[159 164 164 128 152 141 128 118 110 128 102 102 104 109 113 118 122 128
 133 138 143 148 128 129 156 152 146 138 127 115 103  97  91 128  98 107
 123] : <23>
[157 128 128 128 107 118 134 128 128 136 101  91 127 173 168 109  59 128
 165 204 162  91  69 108 160 172 143 128  93 100 128 162 182 128  87  61
 103] : <20>
[157 128 128 128 107 118 134 128 128 136 101  91 127 173  90 109  59 160
 165 204  80  91  69 108 160 172 143 128  93 100 128 162 182 128  87  61
 103] : <77>
which: [159 164 164 128 152 141 128 118 110 128 102 102 104 109 113 118 122 128
 133 138 143 148 128 129 156 152 146 138 127 115 103  97  91 128  98 107
 123]	<23>
succ: [122]	[128]
succ: [159]	[164]

[121 147 133 140 121 144 117 134 133 145 134 133] -> <29>
[138 131 123 127 114 139 108 138 149 127 136 139] -> <66>
[127 168 108 147 146  89 177 107  68 153 143  93] -> <129>
succ: [107]	[68]
succ: [117]	[134]
succ: [144]	[117]
succ: [114]	[139]

[118 129 133 150 177 132 151 134 155 107 119 165 129 177] = <8>
[141 147 125  79 139 123 114  69 128 123 165 138 126 124] = <127>
[169 106 109 118 122 127 104 101 156 130 116 107  77 100] = <98>
succ: [122]	[127]
succ: [79]	[139]
succ: [125]	[79]

[176 179  69 138 141] -> <25>
[157 118 111  99 132] -> <57>
[ 96 115 149 112 183] -> <179>
[ 96 115  94 112 183] -> <64>
[124 132  85 126 100] -> <73>
[ 86 132 124 165 160] -> <94>
[ 95 160 142 134  87] -> <142>
[132 175 171 100 133] -> <172>
succ: [157]	[118]
succ: [176]	[179]
succ: [118]	[111]

[149 126 153 187 131 167 135 134  91 104 115]  <46>
[155 115 103 111 128 146 128 112 161 110 146]  <5>
[155 115 103 111 128 146 128 139 106 109 109]  <58>
succ: [149]	[126]
succ: [134]	[91]
succ: [167]	[135]
succ: [135]	[134]
succ: [91]	[104]
which: [155 115 103 111 128 146 128 112 161 110 146]	<5>

[124  83 146 146 103 124 141  87 150 132 109 154 153  85  82 131 154  80
 110 126 117 123 120 153 135 148 129 143  88 144 134 114 136 130] = <91>
[120 131  94  80 122 134  72 135 132 132 123 133 138 131 132 111 137 132
 148 105 132 116 139 130 108 130 121  93 132 137 127 135 112 133] = <131>
[128  88 121 103 107 114 102 105 144  96 111 143 140  89 102 112 141  98
 142 112 125 112 145 138 107 139 148 113 110 136 139 122 112 139] = <72>
[145 141 131 121 147 137 118 131 120 139 147 127 123 150 130 124 123 133
 108 118 132 130 118 115 131 125 123 121 123 127 118 123 127 117] = <147>
[108 101 146 174 111 139 175 115 144 108 103  70  68 103 111 146  73 107
 170 157 135 149 178  98 160  91 149 159 115  84 147  80 135 146] = <145>
[101  67 133 141  86 146 138  83 109  77  85 103 102  67  82 141 106  77
  86 139 139 146 120 112 146 114 126 136  91  97 120  83 135 120] = <13>
[132  74 129 100  96 114  89  92 147  83 109 153 146  76  85 112 148  81
 136 110 123 106 139 138 105 145 147 119  97 136 142 112 111 145] = <136>
succ: [140]	[89]
which: [120 131  94  80 122 134  72 135 132 132 123 133 138 131 132 111 137 132
 148 105 132 116 139 130 108 130 121  93 132 137 127 135 112 133]	<131>
which: [101  67 133 141  86 146 138  83 109  77  85 103 102  67  82 141 106  77
  86 139 139 146 120 112 146 114 126 136  91  97 120  83 135 120]	<13>
succ: [76]	[85]
which: [128  88 121 103 107 114 102 105 144  96 111 143 140  89 102 112 141  98
 142 112 125 112 145 138 107 139 148 113 110 136 139 122 112 139]	<72>
succ: [100]	[96]

[113 122 119 117] : <163>
[120 109 108 122] : <118>
[124 119 107 116] : <130>
[ 80 120 114  65] : <110>
[104 107 120 118] : <22>
[ 80 109 172  78] : <36>
[112 103 122 158] : <3>
[105 114 126 109] : <175>
[108 114 120 126] : <195>
[120 132 119 119] : <49>
[ 84  77 196 121] : <120>
succ: [77]	[196]
which: [120 132 119 119]	<49>
succ: [172]	[78]
which: [124 119 107 116]	<130>
succ: [196]	[121]

[116  96 104 117] : <144>
[102 111 122 109] : <69>
[133 142 130 137] : <128>
[116 102 104 130] : <50>
[126 131 127 130] : <41>
succ: [127]	[130]
succ: [131]	[127]
succ: [133]	[142]

[106 100 106  97 163  98  83 112] : <30>
[186 188 130  98  78 116 107 146] : <111>
[ 70  50 130 167  92 151 171 170] : <112>
[106  47 106  97 163  98  83 112] : <7>
[ 70  50 130 167  92 151  79 113] : <11>
succ: [171]	[170]
succ: [188]	[130]
which: [106  47 106  97 163  98  83 112]	<7>
succ: [116]	[107]
which: [186 188 130  98  78 116 107 146]	<111>
succ: [78]	[116]

[142  88 146 119 121 111 149 141 108 141 148 125 105 137 143 119 113 142
  81 130 152 145 147 134 141 123 110 135 142 122 148 138  96] : <188>
[122 135 103 122 130 131 102 111 137 124 121 128 122 128 115 121 131 114
 156 130 102 127 110 133 110 136 141 135 137 131 115 111 139] : <135>
[ 62 101 181 147 138 146 190  95 158  85 158 149 113  75 153  68 128 150
  77 127 137  65  85 132  86 136 128 136  95  61  71  82 116] : <4>
[101  65 117 144 143 152 118 106 151 110 124 136  82  89 117  71 136 117
  50 127 116  96 109 121 102 136 124 123 112  75 102 108  68] : <43>
[154  71 138 111 120 103 141 143 102 151 145 126  90 137 146 109 111 149
  79 141 150 155 143 138 146 117 100 149 156 121 158 136  92] : <14>
[ 77 172 116 111 117 106 111  83  92  96 122 109 161  89 151 129  96 107
 146 128 100  81  91 127  77 116 123 116 105 102  75  86 139] : <32>
[ 60 177 167 117 109 110 174  88 111  92 152 130 151  91 137 113  98 139
 177 129 128  69  85 134  76 120 130 128  95 100  69  72 184] : <15>
[101 139 117 144 147 132 118 106 151 110 124 136  82  89 117  71 136 117
  50 127 116  96 109 121 102 136 124 123 112  75 102 108  68] : <194>
[144 161 153 107 115 109 146 136 107 140 140 112 143 161 136 156 116 140
 188 129 149 150 137 135 136 124 136 134 133 162 147 126 171] : <149>
[161 104 162 128 120 124 155 165 119 144 126 117 113 153 144 134 169 148
 113 121 170 152 162 117 168 117 116  97 120 146 166 158 117] : <82>
which: [ 77 172 116 111 117 106 111  83  92  96 122 109 161  89 151 129  96 107
 146 128 100  81  91 127  77 116 123 116 105 102  75  86 139]	<32>
succ: [188]	[129]
which: [101 139 117 144 147 132 118 106 151 110 124 136  82  89 117  71 136 117
  50 127 116  96 109 121 102 136 124 123 112  75 102 108  68]	<194>
succ: [170]	[152]
succ: [174]	[88]
which: [142  88 146 119 121 111 149 141 108 141 148 125 105 137 143 119 113 142
  81 130 152 145 147 134 141 123 110 135 142 122 148 138  96]	<188>

[118 130 118 136 130 138 114 119 117 116 108 140 140 117 195 118 123 132
 115 124 122 130 132 135 117 118 136 129 126 124 112 118 136 114 112 146
 112 113 112 130 120 126 131 129 124 130 145 131 125 137 142 118] -> <39>
[129 122 116 128 132  97 120  97 100 110  96  92  85 135 195 121 140 138
 126 126 127 124 136 130 131 129  93 127 136 127 127 107 126 101 101  65
 129 112  93 128 111 127 121 135 124 135  70 126 130  79  89 130] -> <155>
[ 66 141 142 145 154 116  67 139 146 137 142 117 158  85 195  70 154 160
  97  95  91 154 143 138 123 125 106 147 150 154  77 140 162 143 148 111
  85 141 155 157 140 108 154 162 105 135 114 155 152 112 113 139] -> <85>
[ 55 126 121 136 129 148  57 103 103 118 103 149 138  69 195  60 114 114
  71  98  81 117 126 119 126  78 153 120 122 123  72 117 125  99  92 166
  76 112  95 127 120 122 127 126  95 127 161 128 124 150 153 124] -> <198>
[ 82 105 117 119 116 136  85 105 116 116 109 143 141  88 195  87 113 119
  97 105  92 110 117 126 106  94 128 123 119 111  82 105 112 100  95 143
  98 112  99 102 122 123 107 108 110 119 142 114 121 130 141 111] -> <86>
[ 81 143 124 138 147 130  87 121 128 128 127 122 116  94 195  96 153 147
 101 108  93 141 135 138 127 100 129 142 145 148  85 134 153 116 125 136
 104 124 118 138 123 125 152 156 122 139 142 142 140 132 131 136] -> <60>
[ 91 112 115 119 113 159  95 119 108 112  90 157 153 108 195  97 110  95
 105 116 108 117 120 122 118 105 152 122 110 110  95 120 105 110 106 178
 102 117  99 111 114 128 111 100 117 119 165 115 112 164 155 115] -> <87>
[132 145 131 145 143 116 121 118 122 116 119 119  72 118 195 126 144 147
 119 121 123 134 137 130 113 122 118 136 140 144 119 116 147 117 118 120
 129 121 117 148 117 136 146 157 128 142 125 142 135 120 116 139] -> <97>
[170 124 136 127 130 128 160 139 132 127 136 134 172 155 195 172 126 123
 123 142 151 124 127 124 117 152 126 122 135 127 165 140 127 149 150 141
 157 137 146 132 139 125 128 126 135 129 136 122 122 140 140 128] -> <35>
[136 134 130 133 137 151 127 138 131 129 131 144 132 131 195 129 134 144
 132 125 137 126 135 128 128 130 151 131 133 139 133 128 139 138 136 167
 136 137 138 143 130 129 138 135 138 143 166 136 129 159 151 128] -> <37>
which: [132 145 131 145 143 116 121 118 122 116 119 119  72 118 195 126 144 147
 119 121 123 134 137 130 113 122 118 136 140 144 119 116 147 117 118 120
 129 121 117 148 117 136 146 157 128 142 125 142 135 120 116 139]	<97>
which: [ 91 112 115 119 113 159  95 119 108 112  90 157 153 108 195  97 110  95
 105 116 108 117 120 122 118 105 152 122 110 110  95 120 105 110 106 178
 102 117  99 111 114 128 111 100 117 119 165 115 112 164 155 115]	<87>
succ: [161]	[128]
succ: [77]	[140]

[114 115 161 113] -> <133>
[139 116  69 119] -> <143>
[120 117 112  83] -> <88>
[139 121 187 118] -> <168>
[ 95 109 122 128] -> <56>
[132 109  63 121] -> <173>
[133 104 119 115] -> <18>
[116 127  82 126] -> <151>
[131 113 149 119] -> <157>
succ: [120]	[117]
succ: [114]	[115]
succ: [127]	[82]
which: [132 109  63 121]	<173>
succ: [117]	[112]
succ: [82]	[126]

[155 162 186 144  55  51 171] -> <38>
[108 183 155 182  80 125 161] -> <165>
[139 121 129 139  52 135 155] -> <104>
[155 105 186 166  55  51 171] -> <90>
[113 107 113 166  55 123 144] -> <141>
[158 106 114 128  81 148 204] -> <53>
[145  54 155 156 106 119 142] -> <63>
succ: [114]	[128]
succ: [108]	[183]
succ: [107]	[113]
succ: [162]	[186]
succ: [80]	[125]
succ: [182]	[80]

[147 161 154 131 124 150 125 141 162 121 101 117 160 145 129 139 156 144
 109  89 153 128  93 127  91] : <176>
[133 136 130 191 152 144 124 136 114 127 118  60 125 143 109 150 160  89
 128 123 149 166 153 106 116] : <152>
[119 156 118 112 131 142 125 109 168 138 123 160 148 124 155 103 140 179
 106 101 139  95  79 134 107] : <65>
[ 87 113 103 141 156 118 138 106 119 142 142 126 105 141 142 112 133 119
 151 154 113 137 155 107 147] : <167>
[ 96 159 111 112 160 149 144 112 152 155 112 134 141 159 173  87 159 167
 144  93 159 127  79 114 102] : <174>
[186 132 166 151 104 131 116 177 124  92 118 110 151 121  78 162 120 119
  99 108 145 130 132 149 125] : <107>
[183 140 166 148 124 133 103 172 130  92 104  99 152 118  75 172 128 111
 102 103 144 140 126 138 110] : <117>
[114 164 137 144 155 146 146 128 158 144 153 115 159 158 144 116 163 145
 124  97 171 149  90 103  91] : <186>
[131 121 128 180 157 131 137 131  95 134 119  73 106 152 117 145 145  82
 142 127 132 173 165 106 125] : <146>
[124  99 123 105 101 107 118 121 110 121 157 154 103 106 130 127  98 126
 126 158 100  96 149 155 157] : <192>
succ: [75]	[172]
which: [119 156 118 112 131 142 125 109 168 138 123 160 148 124 155 103 140 179
 106 101 139  95  79 134 107]	<65>
succ: [191]	[152]
which: [131 121 128 180 157 131 137 131  95 134 119  73 106 152 117 145 145  82
 142 127 132 173 165 106 125]	<146>
succ: [161]	[154]
succ: [168]	[138]
succ: [186]	[132]

[136 136 119 144 149  97 172 130  93 122  93 144 148 124 132 155 114 157
 103 148  81  93 135 109 109 108 118 140 142 141 110 108 137 149 110 161
  99 150 118 144 161 154 141  89 144  83] = <108>
[142 121 129 155 144 118 159 146  99 134 105 131 125 142 124 142 107 120
 109 140 129 144 149 108 110  97 121 133 137 139 121 118 138 135 116 157
 110 160 117 139 152 149 133 126 157  92] = <10>
[142 121 129 155 144 118 159 146  99 134 105 131 125 142 124 142  89 120
 109 140 129 101 124 108 110  97 121 133 137 139 121 118 138 135 109 157
 110 160 117 139 152 149 133 126 157  92] = <48>
[139 132 135 145 164  94 165 174 127 120 119 148 119 142 118 171 127 159
 109 143  90  82 113 126  87 106 115 141 118 126 104 107 114 126 129 163
 107 170 130 150 133 136 117  94 123  86] = <61>
[142  92 129 155 144 118 159 146  99 134 105 131 125 142 124 142  89 120
 109 140 129 101 124 108 134 154 106 187 108  81 146  94 120 111 113 121
  69 130 122 113 110 163 105  71 146  82] = <89>
which: [142 121 129 155 144 118 159 146  99 134 105 131 125 142 124 142  89 120
 109 140 129 101 124 108 110  97 121 133 137 139 121 118 138 135 109 157
 110 160 117 139 152 149 133 126 157  92]	<48>
which: [136 136 119 144 149  97 172 130  93 122  93 144 148 124 132 155 114 157
 103 148  81  93 135 109 109 108 118 140 142 141 110 108 137 149 110 161
  99 150 118 144 161 154 141  89 144  83]	<108>

[113 132 142 133] = <139>
[ 89 171 122 131] = <140>
[204 151 160 121] = <9>
[168 205 121 153] = <47>
[168 205 121 121] = <83>
succ: [122]	[131]
succ: [204]	[151]
succ: [89]	[171]
succ: [113]	[132]
which: [168 205 121 153]	<47>

[120 142 143 140 115 123 114 113 135 132 143 127 117 115 126 135 118 124
 144 127 127] : <161>
[129 116 114 114 135 124 140 135 125 104 117 127 166 141 145 125 131 120
 115 114 144] : <113>
[155 138 142 137 138 164 122 134 122 152 140 129 125 139 124 112 137 163
 137 160 120] : <126>
[123 123 125 121 194 120 121 137 130 116 124 154 114 149 121 124 191 120
 121 118  96] : <169>
[101 124 105 121 147  91 142 130 126  95 126 134 146 136 145 120 144  90
 122  89 145] : <162>
[152 114 117 120 113 156 133 138 113 152 156 114 139 130 134 115 113 156
 111 156 134] : <40>
[128 122 121 124  91 129 144 122 124 130 120 110 146 111 144 131  95 130
 121 130 145] : <150>
[113 125 116 127 135 111 109 127 146 117 123 143  99 124 104 156 138 111
 128 112 104] : <103>
succ: [155]	[138]
succ: [149]	[121]
succ: [147]	[91]
succ: [164]	[122]
succ: [166]	[141]

[129 174 128 116 133 152 110 127 112 144 112 142 143 112 139 116 147 101
 107 143 150 153 154 118 126 109 132 142 126 138 144 114 128 134 115 120
 127 123 135 161 124 102 130 137 107 163 139 139 120] : <114>
[128 105 125 151 124  99 151 119 118 130 132 149 117  93 115 150 132 108
 135 111 126 128 122 131 138 146 123 116 110 145 130 134 136 124 137 113
 126 152 147 126 135 133  99 112 137 120 155 143 154] : <99>
[ 94 115 135 113 132 108 136 124 131 101 142 143 130 121 141 111 120 165
 132 119 104 107 134 126 122 158 139 134 149 126 112 116 128 128 150 100
 120 149 141 135 151 151 134 126 153 116 128 123 122] : <16>
[129 112 140 143 121 115 102 129 119 154 144 113 134 102 126 135 126 113
 147 125 158 106 132 126 118 109 163 121 120 140 135 129 124  98 120 145
 113 161 138 128 109 139 122 156 119 127 131 133 144] : <6>
[129 174 128 116 133 152 110 127 112 144 112 142 143 112 139 116 147 101
 107 143 150 153 154 118 126 109 132 142 126 138 144 114 128 134 115 120
 127 123 135 161 124 154 107 151  90 135 151 113 155] : <93>
[128 105 125 151 134  99 151 119 118 130 132 149 117  93 115 150 132 108
 135 111 126 128 122 131 138 146 123 116 110 145 130 134 106 124 137 113
 126 152 147 126 135 133  99 112 137 120 155 143 154] : <96>
which: [129 112 140 143 121 115 102 129 119 154 144 113 134 102 126 135 126 113
 147 125 158 106 132 126 118 109 163 121 120 140 135 129 124  98 120 145
 113 161 138 128 109 139 122 156 119 127 131 133 144]	<6>
which: [128 105 125 151 134  99 151 119 118 130 132 149 117  93 115 150 132 108
 135 111 126 128 122 131 138 146 123 116 110 145 130 134 106 124 137 113
 126 152 147 126 135 133  99 112 137 120 155 143 154]	<96>

[173  95 136 145 160 160  55 103 141] = <26>
[147 121 159 177 102 121 177 144 144] = <101>
[129 121 159 177 102 121 177 124 128] = <95>
succ: [103]	[141]
which: [147 121 159 177 102 121 177 144 144]	<101>
succ: [136]	[145]

[187 203 137 135 136 171]  <21>
[119 203 134 134 177 113]  <138>
[119 111 134 134 177 113]  <2>
[119 111 134 134 177 137]  <79>
which: [187 203 137 135 136 171]	<21>
succ: [187]	[203]

[102 121  77 101 157 110 150 156 143 186 124 148 161 145 122 138 123 128
 151 114 145 125 117 145 130 138 112 167 107 128 119 103 151 174 118 123
 124 101 139 138 133 136 109  81 145 149 126 129 150 128 129 159 139 138
  66 132 140 140 114 121 154] = <123>
[102 145  77 101 157 110 150 156 143 186 124 148 161 145 122 138 123 128
 151 114 109 125 143 145 130 138 112 167 107 128 119 176 151 174 118 123
 124 130 131 113 134 118 111  84 160 120 135 120  73 116 122  94 148 110
 141  98  56 139 138 110  90] = <67>
[121 141 148 109 128 111 137 120 144 128 136 122 130 114 115 111 159 106
 129 130  82  96 138 119 114 175 114 149 138  72 172 155 133 126 130 115
 106 165 113 146 144 126 161 115 131 163  85 163 140  93 103 102 107 123
 138 172 174  78 110 156 135] = <70>
[102 145  77 101 157 110 150 156 143 186 124 148 161 145 122 138 123 128
 151 114 109 164 143 145 130 138 112 167 107 128 119 176 151 174 118 123
 124 101 108 138 133 136 109  81 145 149 126 129 150 128 129 159 139 138
  66 152 140 140 114 139 154] = <24>
[102 145  77 101 157 110 150 156 143 186 124 148 161 145 122 138 123 128
 151 114 109 125 143 145 130 138 112 167 107 128 119 176 151 174 118 123
 124 101 108 138 133 136 109  81 145 149 126 129 140 154 115 152 129 136
 102  85 148 135 163 154 119] = <109>
which: [102 121  77 101 157 110 150 156 143 186 124 148 161 145 122 138 123 128
 151 114 145 125 117 145 130 138 112 167 107 128 119 103 151 174 118 123
 124 101 139 138 133 136 109  81 145 149 126 129 150 128 129 159 139 138
  66 132 140 140 114 121 154]	<123>
succ: [134]	[118]
succ: [98]	[56]
succ: [93]	[103]
which: [102 145  77 101 157 110 150 156 143 186 124 148 161 145 122 138 123 128
 151 114 109 125 143 145 130 138 112 167 107 128 119 176 151 174 118 123
 124 101 108 138 133 136 109  81 145 149 126 129 140 154 115 152 129 136
 102  85 148 135 163 154 119]	<109>
which: [102 145  77 101 157 110 150 156 143 186 124 148 161 145 122 138 123 128
 151 114 109 164 143 145 130 138 112 167 107 128 119 176 151 174 118 123
 124 101 108 138 133 136 109  81 145 149 126 129 150 128 129 159 139 138
  66 152 140 140 114 139 154]	<24>

